Turns in one plane each, and the order they were made in; the first pair answered:
turn Z126:
-11   1   0   3  -4   7  10  11   5   1  -6 -11  -1   0  -7  -6   3   8  -7   0   1 ->  -9  -2   0   1  -3   5   8   3  -1  -1  -9  -7   6  -3 -12  -2   6  13  -5   0  -4
 12  -3  -6  -4  -1   0   5  -5   0  -1  -9  -9   1 -12  -7   1  10   8   1  -2 -10 ->  15   1  -8  -5  -1   0   0  -4   0   2  -4 -14  -2 -10  -5  -6  12   3   4  -3 -10
  8   5   6  -2 -11   2   1   4  -8  10   4   6   1   0 -14  -9  10  -5  -5  13 -11 ->   6   6   7   0 -10   5   3   7  -2  12   7   5  -3   0 -11 -10   7  -7  -4  12  -9
turn Z665:
-5 -4 -1  9 -4 -7 13 -7  9  4  4 -8 -4 -1 -8 -2 12 11  6  8 -4 ->  -2  -5   1  10  -4  -9  11 -11   7   4   4  -7  -4  -1  -6  -2  12  11   9   9  -1
 -3  -7  -8   0   5 -20  -1   3   0  -8   0   6   1  15  -2   3  -6  -3  -1  -9  -3 ->  -3  -8  -5   1   5 -18  -3   0  -4  -8  -2   8   8  16  -3   8  -5   0   3  -7  -3
 1 -4  1 -8  6 -5  2 -5 -3 -3 -2  5  6  5 -5  6 -2  9 -2 -2  3 ->  2  0 -4 -4  4 -8  3  7  5  0  1 -1 -5  6 -5  0 -3  1 -5 -6  1
-11 -12   2   7  19 -18  10   2  10 -13  -7   3   2  12  -1  19 -16   6 -10  -8  -3 ->   2   0  -9  13  19 -34   4   2   0   2   3   1  -2  12   3   4 -12 -10   3  -7  -6
turn Z827:
 15   4  -2  -9  -4   5 -17 -19 -26   8   3  -2   5  -7  -2  -9  25   0  18   3  -3 ->  -2   2  10   8 -13  18   9   9  20   4  -8 -15 -16 -25  -7  -4   7  12  -8   8   2
 -6   3   6  -2  -3   6  12  13  18  -4   4  -2 -15  -5 -11   7   5 -16 -10   6   3 ->   2  -2  -4  -3   4 -23   2   2  -5   2   4   8  -4  10  -9   6   6 -24   0   4  -3
  4  -1   6 -11   7  -6  -1   3  -8  13   2  19   4  -2  10  -1 -13  -2  18   3   4 ->  -1   2  12 -14   3  16   0   7   0  10   4  13  -2  -9  11  -1  -9   3  13   4   7
turn Z66:
 10  -9  -4  -5   0  -8   2   2   2  -9 -11   1  -2  -5  -2   4  12   8  -6 -10  -6 ->   5  -5   9   4   1   6   3  -7  -2   0  -8   2   1 -15   2   9  14  10   4   2   1
-11   3  -3   9   9 -17   8   8   3   4  -2   1  -1   7   6   3  -8  -8  -8   8   3 -> -13   5   1   8   8 -13   7   4   1   6   1   2   2   4   9   6  -8 -11  -3  13   8
  6  -6  -9   5  12  -9  -6   8   2 -10  -1   4  -7  18  -1  -2  -7  -4   2  -2  -2 ->   5  -2  -4  19   5 -13   5   4   4  -1  -6   1  -9  -7  -4   4  -4   3   6   9  -1
-13   6   2   4  -4   8  12  -4  19  -3   4 -12 -12 -28   2   4  19 -15   6  13  -1 -> -15   5   3 -14   2  22  -4  -7  18 -14  17  -4  -7   1  11  -1  12 -25   4   5   4

Each pair is 2 to 3 turns apart.
-10  -7   8 -13   2   4  -5  -4  -6 -15   6  12  13   9  -3   8  -3   7  -7 -17  -3 ->  -4  -6   0  -7   1 -16  -1  -7 -14 -10   1  13  15   2  -8   7   1   6  -3 -16 -10 : Z827 then Z66 then Z827
 -7   5  17 -16   2  25   3 -20  -6 -11   0   8   7 -11  -7  13   4  18 -11   2   8 ->   0  13 -11   7   7 -26  14  13  11   4   8   3 -21   6  -1 -10 -11  -9 -15  -9   0 : Z665 then Z827 then Z126
 24   4 -12  -6  -1  -1   0   7  -9   8  -8  -3  -5   7  -8  -2  23   2 -10  -6 -13 ->  10  -1  -4  15  -1 -21  15   2  -5  15 -15   7   3  -2  -6  14  11   7  -9   6  -7 : Z66 then Z665 then Z827
 11   0  -9  11  -2 -19   7  -4  -9  14  -1  -9  -8 -18  -8  -3  14   2   4   7  -5 -> -11   0   5 -10   6  17  -9   7  11  -5  16  -1  -8  20  12  -5 -10  -6  -9   0   6 : Z66 then Z827 then Z66
  4  14   3   1  -7  16   0   7   7  -1  10  -9  -9 -15 -10 -15   7   1   2   0  -5 ->   5  12  -2  -6  -4  14  -4  11   8  -7  11  -9 -10  -3 -12 -16   6  -4  -3  -6  -7 : Z66 then Z66
 14  -6  -8 -13   2  -2   1   1 -10  -6 -10  -3   7  -3 -10   5  11  11  -3   0 -13 ->  -2  -6   3   0   3   7  10  11  14  -7  -8   0  -2  -9   0  11  -4  14 -10   8  -2 : Z66 then Z66 then Z827
 12  -4  -4  -1  -6  -1  -2   9  11   5   3 -17 -14  -2   1 -12  -2  -9  -5 -17  -2 ->  10  -2  -1  13  -1 -16   3  -4  -1  20   0  -8  -6 -12   6  -8  -1  -9   9  -2  -1 : Z66 then Z827
-13   2   8   0   6  12   6  -1   3   2   3   1   6  -4   4   8  -3   2  14   9   6 ->   9  -1  -8  -9   5  -6  -2   0 -11  -2   2  -5   7   4  -7   2   8   0  11  -3  -5 : Z66 then Z66 then Z827
 14  -5  -8 -13 -10 -20   4   0  -2  -2  -1  -8   5  14   3  -6   1  -2  -5 -10 -13 ->   0  -6  14 -11 -11   3   4 -19 -11   1   1   2  20   2   9   6   2   7   6   8  -4 : Z665 then Z66 then Z66
-11   1   0  13   4  -9   9   8   9  11   5   4  -8  -5   6  -2  -7  -4   2   6   8 -> -10   4   5  -1   5  11  -5   4   6   4  13   5  -7   5  11  -4  -6  -7   4   4  12 : Z66 then Z827 then Z827
  0  12   3   7  -1  -1   3   9   5   8   1  -3  -8 -14   2  -6   5   5  -4   4   1 ->   2  11  -1   9   1 -15   2  11   1  11   1   2  -7  -8   4  -7   2   0   1   3  -1 : Z827 then Z126
-14   3   5 -10   1  19  -5   6  19 -12  -2  -1 -10   1   1  -1 -15   9 -10  -8   6 -> -17   5   8  -2   0  14   5   4  18  -4  -6  -4 -11 -17  -4   0 -10  14  -7   1   7 : Z66 then Z66
 -2  -8  -3  -1   7 -11   3 -13  -5   2  -5   2  11  -3  -7   5  -1   1  -3  -3   2 -> -8 -5  2 -6  8  5 -4 -6  3  1  4  4  6  6  2  1 -9 -3 -6 -2  8 : Z665 then Z66 then Z66
  6  -3  -9   4   4 -22   3   2  -1  -2  -2   1   3   2  -5  -1  -2  -3  -7  -3  -5 ->   4   0   0 -11   7   3 -12  -7  -8  -5   8   3  10  13   2  -4   0  -4  -2  -2   1 : Z66 then Z827 then Z66
  6 -11 -19   3  -4 -22   0  13   2   8  -1  -4 -14  22   6 -20  -2 -11   1 -16  -5 ->  11 -12  -3  -4 -11  10   0 -18 -23   5 -12  -7   8 -14  -8  -3  24  15  12  -2  -4 : Z827 then Z66 then Z665
  1  -3   1  17  -6 -14  11 -13  -8   9 -11   1   9 -24  -5  16  11   8   6  11  -3 -> -20  -7  13  16   2  -6   8  -3   6   5   1  13   8   2  17  17 -11  -2   4  11  10 : Z665 then Z66 then Z827
  4  -3 -11 -12   0   9 -13 -10  -7  -3  -2  -9   8   9  -3  -5   8   0  -8  -6  -8 ->  -4  -2 -10   0  -3   1   0   8  15  -1  -4 -12 -10   6   0  -7  -4  -4 -18  -4  -4 : Z126 then Z827
 -6  -4   3  -2  15  12  16  -1  -3 -11  10  -5  17  12  -1  15  -2  -4  -2   0   3 ->  -7   5   4  11  13  13  19   9   2   4  18 -10   3   2   5   5  -4 -11   3   8   4 : Z665 then Z66 then Z66
 17   6 -21  -6  -5 -21   6  -5  -9   5  -2  -9  -4   6 -17  -6  10  -6  -6  -3   4 ->   2  -2   0 -12  -4   1  10 -21 -14   0 -10   0  12  -4 -17  13   9  11  -2   7  11 : Z665 then Z66
 -7   4  15  -3  -5  14   3  -6   2  -3  -4   2  -1 -23  -9   6  10  18   5   5   3 ->  -4   2  12  -1  -6   7   7  -2   3  -3  -5   1  -4 -24 -11   6  12  20   2   2   0 : Z66 then Z66 then Z66
  5   8  -5 -17   3  20 -17   0 -12   0  10 -10  -2  13   1 -13   4  -1  -1 -10   4 -> -14   6   9  10   0  11   9  16  16   8   0 -12 -12 -11   1  -3 -11   7  -9   4  11 : Z827 then Z66
 -6 -14   6  -3  -3  21  17  12  20 -14   4 -14  -5  11   1  10 -18  10 -28  -1  -1 ->  15  -8 -16   7   4 -33   5  -5 -22   8  12  -2   7  25   7  -2  -6 -16   2   0  -8 : Z66 then Z827 then Z126
 -1 -15  -4   7  -2 -11   9  11   3  -5 -11  -4   0  26  -5   9 -13  -8 -17 -16   1 ->  17   6 -11   2  -3   3 -11   7 -14  12   7 -12  -7  18   4 -14   2 -19   3 -11  -2 : Z827 then Z827 then Z665
  6  12  -8   9  -6  -3  -4   4  -6  18  15  -4  -7  -4   7 -15  -1 -14  11   7   1 ->   2   2  -8  14  -2 -24   2   0  -9  16   8   7   4   2   6  -2  -7 -14  11   5   1 : Z827 then Z126 then Z827
 -3   2  -6  -6   1  -6  11   8   8   5  -9  -5  -4 -13 -16   8   5   5  -1   6 -14 -> -13  -2  -2 -16   8   1   2  13  14  -6  -1   2  -2  13  -6   7  -7  -2  -8   0 -10 : Z66 then Z66 then Z827
  4 -11  -2  -5  -3 -13   8   3  10 -15 -16   0   1   1 -14  12   0  12 -15  -8  -6 ->   3  -6   7  -7  -7  12   3  -5   4 -11 -11  -4   2 -15 -11  11  10  18  -8   0  -1 : Z827 then Z827 then Z66
  0  -3 -13  -7   2 -10 -11  -8 -12  -7   6   5  18  20  -1   6  10  -4  -6 -19  -4 ->  -6   9  -5  -4  -3  21  -8  10  13  -5  15  -8  -6  10   4  -4   7  -4 -16 -16   2 : Z126 then Z827
 18  -1 -12   6   8 -27   1  -6 -19   7  -8   3  13  -2  -8   2  10  -2  12  -2  -4 ->  10   4  -9  19   3 -25  10  -1 -10  15  -7  -2   5 -21  -6   0   7   3  13   8  -1 : Z827 then Z827 then Z665
 -5   5   3   8   7  -6   2   8   9  13   5   5  -5   4  10  -2 -12 -13   3   8   3 ->  -5  -2  10  -9   6  17 -11  -6   1  -4   1   6   7  12   8   7  -3  -3  -1   3   5 : Z66 then Z827 then Z665
-7 -4 15 -8  5 18  1 -1  3 -9 -8  7 -4  3  5 10 -1  6 -5  8  7 ->   4  -6   3 -16   4   8  -5   1  -3 -16  -9   4  -3  11  -2   6   3   1  -8  -4  -2 : Z66 then Z827 then Z827
-1  4  4 -8  4 14 -9  1 -6 -1  9  6  6 12  9 -7 -1 -4  6  2  3 ->   2  -1  -5  -2   3 -12  -5   7  -5   0   0   7   5  18   5  -7  -4  -8   3  -1  -2 : Z827 then Z66 then Z827
